One turning vector, and how many steps it has turned
The counts run from 0 to 41.
[104 118  83 124 126 142  94 158  87 112  90 148 152  78 113  88 176  92
 141 115 100 146  94] | 39
[ 99 118 106 126 132 128  90 122 120 108  84 153 143  95 109 110 201 101
  79 128 124 141 131] | 41
[111 126 158 142 110 143  78 118 138 159 115 168 102  95  90  91 127  84
 113 123 113 112  96] | 32
[145 111 132 172 124 134 118 115  91 107 112  99  68  83 108 153 110  87
 116 170  90  80 114] | 24
[137 118 121 162 122 134 143 132 117 116 127 122  70 107 130 165 103  93
 120 161  65 124  91] | 25
[122 107 132 161 129 144 115 115 100 131 111 124 103  98 103 153 114  88
 173 196 127  54 101] | 22
[104  78 113 135 146 163 122  93 122 151 132 128  97  83 171 156 132 137
 176 145 107 113 107] | 18
[130 105 110 109 143 128  83 106 135 132  73 127 143  97  85 164 191 134
 105 113 146 131 148] | 4
[146 109 112 140 139 124 119  95 135 112 120  88 118  71 123 196 182 125
 120 160 106  95 138] | 14
[129 117 150 159 126 151 116 140 104 128 103 103  84 100  84 182 106  95
 137 172 123  73 119] | 23
[105  87 111 122 134 144 106 144  80 148  96 113 105 104 152 152 142 132
 168 143 158 147 136] | 9
[106  95 161 139 141 165  97 144 115 154 124 113 125  77 110 130 109 102
 162 165 148  60 119] | 21
[109 119  96 133 119 159 109 161  80 129  91 154  98  94 120  94 102  98
 105 131 131 155 119] | 37
[ 84 100  60 136 116 148  95 182 100 126  88 123 124 105 135 134 178 108
 141  81 112 189 128] | 0
[ 98 103  91 144 114 163 133 138 118 109 125 123  74  97 167 146 110  95
 155 124  71 133 103] | 27
[122  80 109 139 141 124 125 133  88 105  87  93 153 107 119 165 155 122
 172 148 146 108 122] | 12
[128  71 101 134 150 148 124  84 149 150 117 137  82 100 147 170 117 140
 144 149 101 122 114] | 17
[ 98 116  95 139 118 134  99 130  94 110  85 137 154 104 102 119 184 104
 121 125 116 133 115] | 40
[104  75 130 114 142 172 118 160  65 141 107  99 123 102 144 164 160 127
 177 142 168 125 132] | 10
[134 137 145 161 119 130  86 110 142 172  69 175  77 105  71 123 130 102
 109 140 118 114 104] | 33
[ 83 107 100 106 121 126 100 130 127 122  86 130 165 107  88 150 190 117
 132  97 129 145 135] | 2
[134 135 135 139 114 122  84 112 111 161  93 157  64  89  95 121 115  92
 104 151 141 159 104] | 34
[124 108 104 139 152 131 139 103 125 112 109  86  95  98 152 190 143 143
 117 145 111  89 133] | 15
[121  87 109 119 138 165 114 140  91 113 113  83 133 101 132 169 158 119
 171 138 153 109 128] | 11
[129  82 123 120 135 134 134  89 137 122 105 121  90  83 143 182 144 141
 133 164 101 131 130] | 16
[136 122 138 141 105 147  90 117  92 165  94 170  54 102 120  97 121  92
 103 143 134 175 108] | 35
[ 88  80 134 120 138 180 104 133 116 183 135 100 111  92 125 134 125 111
 179 150 147  82 113] | 20
[133  73  99 122 131 136  98 125  89 149  92 115  88 121 154 140 137 130
 157 144 164 178 153] | 8
[135 112 126 144 139 142 102 134  95 100 104  73 147  91 106 196 182 121
 125 164 150 108 123] | 13
[131  79 133 118 138 131  87 116 124 163  72 141  74 131 131 170 159 124
 119 126 172 147 160] | 6
[ 79  90 112 129 124 164 118 127 137 136 137 146 107 106 120 103 129  96
 147  99  81 109  79] | 29
[126 116 101 162 109 153 148 130 103 113 103 107  74  99 144 135 117 105
 126 145  69 140 102] | 26
[ 98  83 135 104 155 172 100 108 129 154 111 122 107  97 155 144 104 120
 186 151 117 102 121] | 19
[126  95 142 140 144 141  96  86 125 159  81 133 111 122 101 171 172 146
 116 130 164 146 155] | 5
[125 130 127 133 106 128 102 131  56 149  98 150  79 107 136 100 120  88
 118 118 110 188 115] | 36
[128  87 143 127 144 128  99 101  92 160  86 127  96 124 144 173 143 121
 150 146 163 169 149] | 7
[ 91 115 133 143 127 145 112 110 152 169  88 157 123 108  89 125 153  65
 125 127  93  97  81] | 31
[ 74 100 102 136 131 166 124 137 120 136 132 137 114  79 158 123 121 100
 141 111  46 105  98] | 28
[ 95 112 102 109 116 129  87 110 142 148  83 133 165 105  87 178 203 115
 124 100 139 147 138] | 3
[ 90 106  96 118 126 140  92 156 115 126 101 127 142  96 111 142 170 103
 144  82 119 165 109] | 1
[ 77 111 130 144 123 171 100 109 156 147 124 162 129  77 104 118 150 106
 145 100  95  92  99] | 30
[ 79 126 125 133 111 142  94 180  83 120  89 158 127 103 153  81 157  87
 142 102 121 166 121] | 38
